Rows swapped in pairs by one turn or mirror: which row each one swaps with:
The rows were stretched afterwards, more along some directions than others.
dilid: [ 0.30 -1.35  2.90  5.48 -1.44  2.48 -1.11 -0.68  2.50 -1.63  3.61  0.83
 -1.72  3.70  0.66 -0.05  0.60  3.32  1.25  5.63  0.05  2.60 -1.52]
nobo: [-1.71  0.76  3.49 -2.16  2.82  4.79 -0.19 -0.35  2.49  0.29 -2.87  6.61
 -5.34 -1.02 -3.05 -0.08 -1.52 -0.55 -3.30  3.30  2.12  4.88  1.50]
fotol: [-0.01  0.67  1.33  1.77  0.41  0.84  3.47  0.39  4.91 -0.55 -4.99  2.56
  1.97 -0.37 -0.26 -4.43  2.47  2.18  3.20  1.86 -2.42  2.89  2.70]
Gepek: [ 0.65  0.15  1.21  2.14  0.91  1.15  2.97 -0.04  4.58  0.20 -3.42  1.06
  3.09 -0.81 -0.56 -5.56  1.79  0.65  2.52  2.29 -2.32  2.96  2.65]
sepek: [ 0.64 -0.01  1.46  2.58  0.12  0.64  2.22  0.07  4.26 -0.87 -3.64  0.96
  1.90 -0.85 -0.53 -4.08  2.70  0.36  2.00  1.14 -3.34  3.34  1.98]
Tika: [ 0.56  2.13  0.01  3.33 -2.47 -4.59  1.23  4.51  2.60  3.59  0.73  1.61
  1.24 -0.51  6.17 -0.60  0.39  1.63  0.64 -0.75 -1.37  4.21  1.06]
mib: [ 1.82 -1.96  2.54  5.67 -4.03  1.28 -0.39 -1.95  4.84 -0.13  5.47 -0.58
  1.72  3.70  3.08 -0.78  1.29  3.42  5.31  5.22  0.06  0.18 -1.66]
givin: [ 1.17  2.27  0.76  3.33 -3.02 -3.89  3.39  4.99  3.29  4.99 -0.71  1.93
 -0.11  1.18  5.21 -2.67  0.40 -0.14 -1.02 -0.47 -0.39  5.43  1.53]
fusu: [-3.09 -1.78 -3.27 -1.86 -4.93  0.99  4.06 -0.19  3.49  3.85  0.60  2.71
 -2.05 -0.35  2.07 -4.50  2.96 -1.50  0.01  1.39  3.00  0.76  1.99]
fidan: [-1.35 -0.27  2.87 -2.73  2.27  4.91 -0.79  0.22  2.01  0.81 -1.77  4.09
 -3.42 -1.92 -2.26 -3.00 -1.64 -0.72 -3.28  1.36  2.61  1.52  0.41]
nevek: [ 1.28 -1.42  1.60  4.90  0.71 -2.12  1.52  1.44  0.41 -0.50  3.22  6.29
  2.69 -2.74 -1.30 -2.95 -0.62  0.05  4.25  1.83  1.61 -3.49  4.26]
Bovon: [ 1.92  1.50  0.20  2.97 -4.35 -4.60  3.47  4.89  2.88  4.29  1.06  1.48
  0.97  0.73  5.45 -2.52  0.61  0.12 -0.38 -1.64 -0.30  4.23  2.20]
tume: [ 0.92 -1.58  2.31  5.92 -3.31  0.79  0.22  0.24  2.64 -0.56  5.47 -0.48
 -0.47  3.74  1.35 -0.62  0.63  2.55  1.50  4.80  0.26  1.28 -2.21]
vigof: [ 0.37 -1.18  2.06  6.29 -2.22  1.92 -1.11 -2.21  2.56 -0.64  4.90  0.59
 -0.69  3.32  1.46  0.73  0.39  3.54  3.45  4.68  0.38  0.81 -1.32]
funop: [ 0.90 -1.60  1.15  5.84  2.26 -0.88  1.95  0.62  0.62 -0.49  4.60  6.91
  1.66 -2.64 -1.20 -3.96 -1.21 -0.39  4.41  2.93  0.68 -2.60  3.79]
mor: [ 1.67 -1.86  0.87  4.88 -0.91 -0.74  2.10  0.45  0.32 -0.98  5.25  5.66
  2.16 -1.15 -0.44 -5.27 -1.02  0.57  4.74  2.87  2.09 -3.93  4.73]
getik: [ 1.58  2.61  0.28  3.51 -1.88 -3.36  2.49  3.32  3.67  4.12  0.05  1.39
  0.96  0.64  5.50 -1.25  0.41  0.68  0.36 -0.77 -0.95  4.84  1.72]
Runom: [ 1.60 -1.71  0.69  4.67 -3.37  0.28 -2.30 -0.76  1.85 -1.30  4.77 -1.68
  0.75  3.64  3.58 -0.64  1.12  4.61  3.59  4.46 -0.80  0.52 -2.09]
rul: [ 1.21  0.11  1.84  3.26  0.58  1.81  4.14 -0.02  4.96 -0.85 -3.14  1.66
  3.25 -1.03 -0.74 -5.37  2.00  1.66  3.25  3.04 -1.78  2.33  4.00]
fep: [ 0.99 -0.54  1.60  6.26 -1.78  1.75 -0.29 -1.14  2.39  0.35  4.29 -1.03
  0.77  3.44  2.36 -0.67  1.55  2.97  2.27  4.78 -0.98  1.89 -2.11]
sok: [-1.16  0.08  3.27 -1.97  3.35  5.64 -1.84  0.08  0.78 -0.71 -1.28  3.97
 -5.00 -0.42 -2.79 -1.04 -1.48 -0.65 -3.90  1.52  2.50  2.47 -0.50]
lerup: [-1.99  1.15  2.50 -2.88  1.23  4.86  0.54  0.79  1.62  2.59 -3.28  5.71
 -5.94 -1.12 -2.17 -1.31 -0.87 -2.22 -4.32  1.65  2.33  3.71  1.76]
Gifa: [-2.34 -1.42 -2.91 -0.43 -3.78  1.78  3.30 -0.29  3.45  3.72  2.50  1.86
  0.05 -1.86  1.15 -2.08  2.43 -0.80  0.88  2.59  2.48  0.45 -0.59]
rovop: [-1.87 -1.61 -3.33 -2.32 -2.50  2.35  1.67 -0.59  1.27  2.05  1.86  0.67
 -0.37 -0.53  1.71 -2.26  2.72 -1.37  0.08  2.03  2.34 -0.79 -0.65]
Tidel: [ 0.81  2.03  2.83 -2.27  1.88  2.44 -1.26  1.59  0.04  1.95 -0.26  4.05
 -1.88 -2.73 -0.95 -0.64 -2.55 -2.76 -2.36 -1.08  2.99  2.76  0.18]
govi: [ 0.15 -2.11 -3.38 -1.32 -4.35  0.89  2.15 -1.04  1.33  1.89  3.23  0.01
  1.70 -1.36  2.38 -2.87  1.91  0.66  2.37  0.55  2.25 -1.79  0.21]
Medez: [-0.20 -0.31  0.45  2.58 -1.08  2.74  1.83  0.32  6.15 -0.28 -3.33  0.74
  1.27 -0.60 -0.90 -4.52  2.01  2.11  3.60  1.37 -1.61  0.85  2.01]
mes: [-0.52  2.47  2.92 -2.25  5.98  5.28 -0.84  0.78  0.13 -0.65 -0.81  4.80
 -2.07 -2.79 -2.07  1.26 -2.12 -2.11 -2.83  1.95  2.60  3.81 -0.99]
nikov: [ 0.60  0.35  0.93  2.38 -0.90  1.12  2.07  0.23  4.36 -1.88 -3.18  0.44
  3.15 -0.69  0.06 -4.52  2.21  2.16  3.28  2.44 -2.69  1.85  3.77]
vipe: [ 0.57 -1.62 -0.26  3.55 -2.08 -1.75  0.80  1.09  1.64  0.72  4.32  4.98
  2.64 -1.59  0.41 -5.09 -0.95 -0.71  4.70  0.75  2.79 -4.12  4.74]
sov: [ 1.20  0.15  2.64  2.77  1.12  1.18  3.12 -1.27  3.85 -0.34 -2.88  1.97
  3.57 -1.01 -0.49 -5.38  1.46  1.79  4.51  1.62 -3.03  2.35  3.02]
Dop: [ 0.05  1.95  4.18 -2.38  3.94  4.30 -1.03  0.98  0.96  0.99 -1.15  3.79
 -1.67 -2.17 -2.37 -0.08 -2.55 -1.47 -4.07  0.52  2.12  4.28 -0.95]
turaf: [ 1.78  1.13  4.52  5.47 -0.41  2.23  0.12  0.47  1.77 -0.32  4.04 -0.05
  0.22  2.48  0.32  1.57 -0.51  2.41  1.72  4.79 -0.06  3.40 -2.17]
rok: [ 1.70  3.49  0.85  2.88 -1.71 -4.88  3.51  5.07  2.49  4.83  0.80  1.15
  2.73 -0.22  5.53 -0.17  0.79 -0.32  0.76  0.23 -0.79  5.43  0.64]
Revo: [-0.31 -0.53  3.06  6.04 -1.97  3.37 -0.11 -0.91  2.80 -1.57  4.64  0.90
 -1.43  3.49  0.81  0.47 -0.78  2.79  1.29  4.42  0.79  3.32 -1.31]
fiz: [ 1.56 -2.06  0.64  5.33 -0.98 -1.53  1.70  1.56  0.44  0.97  4.84  5.13
  1.71 -2.80 -1.60 -4.07 -1.29 -0.72  3.89  0.95  1.40 -4.13  3.52]
sug: [-3.93 -2.49 -3.07 -1.65 -3.41  2.54  3.67 -0.36  4.11  3.10  0.86  3.49
 -1.88 -1.18  0.41 -3.94  2.05 -1.87 -0.17  1.81  3.93 -0.42  0.45]
debal: [ 1.97  1.75  1.36  4.10 -2.43 -3.22  2.29  3.96  5.23  4.77  0.45  3.26
  0.60  0.50  5.62 -1.48  0.15  0.31  1.77  0.34 -0.16  3.75  1.46]
Lezad: [-2.12 -0.75 -3.33 -1.45 -3.20  1.51  2.90 -0.45  2.13  2.79  2.26  1.86
  0.79 -1.20  1.41 -1.35  1.93 -1.86  1.77  1.12  3.18  0.34 -1.11]
niv: [ 0.83 -4.38 -0.60  4.99 -0.72 -0.30  0.44 -1.62  0.57 -0.97  3.82  6.44
  1.14 -2.26 -0.05 -4.91 -1.66  1.10  4.20  2.11  1.84 -5.19  5.71]
zed: [ 0.36  1.78  3.92 -2.25  2.09  4.30 -0.77  0.85  1.74  1.07 -1.42  3.76
 -2.86 -2.44 -2.27 -1.04 -1.85 -0.40 -2.60  2.34  0.87  3.73  0.65]
sizon: [ 1.40  2.62  1.34  4.03 -1.62 -3.66  2.75  4.55  2.67  5.04  0.89  2.80
  0.23  0.83  4.23 -0.99  0.06 -1.01 -1.44 -1.11 -0.62  4.93  1.17]
ked: [ 0.10 -1.01 -0.52  5.49 -1.53 -1.08  1.52  1.78  0.41 -0.29  2.94  6.19
  0.97 -2.21 -0.59 -3.11 -0.73 -0.18  4.16  1.15  1.96 -3.52  4.96]
geli: [ 1.16  1.41  0.72  3.29 -5.41 -2.94  3.65  4.26  4.17  4.25  0.70  2.99
 -1.94  2.12  4.13 -2.00 -0.25 -0.01 -0.57 -0.79  0.27  5.20  2.53]
bos: [-2.35 -1.36 -2.05 -0.85 -4.22  3.19  2.65 -1.37  4.94  2.07  1.39  0.76
 -1.24 -0.83  0.27 -1.79  3.29 -0.97  1.49  4.08  1.62  1.84 -0.92]
tev: [-0.49 -3.19 -0.10  3.00 -1.01  1.59  2.53 -1.86  5.71 -1.11 -3.39  3.17
  0.45 -1.33 -0.71 -4.64  1.85  2.81  2.93  2.79 -2.38  0.21  4.22]
tokav: [ 2.16 -2.91  1.29  4.87  0.12 -1.63  0.32  1.10  0.08 -0.71  4.98  6.42
  3.11 -3.76 -0.65 -2.86 -1.56  0.10  4.56  1.15  0.42 -3.46  4.38]
nalev: [-2.10 -0.40 -0.78 -2.05 -4.17  1.98  3.25 -1.44  3.34  3.20  0.53  2.70
 -0.10 -2.29  0.89 -1.72  2.64 -0.42  2.40  2.78  1.77  1.10  1.24]
reb: [ 1.21 -1.49  1.97  3.09  0.30  2.28  2.22 -0.92  4.77 -1.15 -2.22  2.53
  3.02 -1.87 -0.63 -4.50  1.45  2.11  3.84  3.28 -3.20  2.60  3.82]
Gulef: [ 1.01 -2.13  0.43  6.37 -1.22 -0.67  1.51  0.46  0.28  0.20  4.84  6.21
  0.16 -1.99 -0.72 -5.09 -0.81 -1.31  3.39  2.43  1.59 -2.65  4.98]

nalev is swapped with mes
rovop is swapped with lerup
nobo is swapped with govi
niv is swapped with tev
vigof is swapped with getik
geli is swapped with Runom
sug is swapped with fidan
Medez is swapped with vipe
givin is swapped with tume
rul is swapped with nevek

